Each path below is one point turned by a fixed rotation once a step. After each direction that follows a path, write how fast that rotation turns it, in degrees each step (0 if it stays still).
Each turn is a multiple of 5 degrees from 10 to 175, or 0.
Each row of a path follows its step; steps can be skipped.
Path 1:
step 0: [ -6 -15  15 -24   5  -7 -18  -5 -41   3 -25  -1 -44 -11 -32  11   9 -23
   6 -31  16   5  -7  27  10 -18  44  48  12]
step 1: [ -9 -16 -27   4  -5 -19   9  10  -6 -60 -15 -29   5  23  -9  10  26  12
 -11  40 -27  14 -12  16   5   1  -7  61  -5]
step 2: [ -1 -28  15 -21  34 -55 -14  -8 -31 -12 -30   1   2  29   9 -10  -1 -10
  -7 -22  22  25 -20  25  22 -12  23 -11 -43]
step 3: [-33 -30 -28   6   2  12  20  27 -26   5   7  -8  -4   8 -20  -3  33   8
   4 -23  -5  -4 -33  55  16  38   5  38   4]
step 4: [-16 -12 -31  -4  11 -34  -7 -31  18 -38 -53  16  -3   7 -31   8   6  10
  17  25  15 -31  -3  31   7   0  22   0 -35]
step 5: [-42 -20  25  33  -6  -3  -2  14 -43   9 -17 -20  24  34  -8 -18  43 -41
  12  -4  15  -3  13  26   8 -14  13  14 -19]
step 6: [-35   0 -62   2  18   9  -6  14  -5 -52 -30   0 -10  -9  -8  15  32   9
  15 -41   8  22  -2  -4 -10   4  30   5 -16]
step 7: [-51 -13  21  -3  -2 -17 -20  -7  -4  13 -29 -24 -31   6 -19   6 -18   0
 -11  13   3   5  10  43 -24 -25  29  44 -30]
step 8: [ -3 -11 -16  -4 -30 -37  13  -5 -14 -45  -7 -10  27  25 -20  15  31  -6
  17 -32  13  39  12  20  12 -17  -5  43  18]
step 9: [-39 -26   3 -39  35 -18 -12  -8 -34 -25  -4 -15  -7  -2 -34 -26  10  17
  -6   1 -10  15 -40 -12  -5  -6  20  12 -44]
step 10: [-17 -15 -10  19 -13 -16   1 -33 -25  -5   7  17   0  20  19  29  25   1
 -33 -21   3 -10 -19  57  14  10  30  48  -8]
Speeds:
[  7  -5   2  -9  -2  -1  -1  -9  -9   4  -4 -13  -4  -2   1   9  -1  13
  -8  -6   2  11  -1 -14  -5 -14  -8  17   4] -> 45
[ -7  -3  11   3  13  -5 -17   2   9  -5  -6   8   1  -4   0   0  -6   9
  -2  -2  -6 -10 -10   2  -3 -18 -10  -6  -8] -> 145
[  2  -3  -6   4  -5  13  -8 -15  -7   9  -2   5   5   1  -3   3  17  -1
   0  -1  -2 -23   0 -13   4  -3   6  -2  -6] -> 60
[  4   4  -3  -9   8   5  -3  15  -8   3   4  -3   7  -7 -13 -13   4  -4
   7 -23   5   1  -9  -5   4  -4  -1  -5   5] -> 120
[  2  11 -15 -10   3  -6   3  -5   4  -2  -5 -11   2   0   2 -17 -14   1
  -5   6   3  -8  -1  -8  -7   0   7   0 -17] -> 145
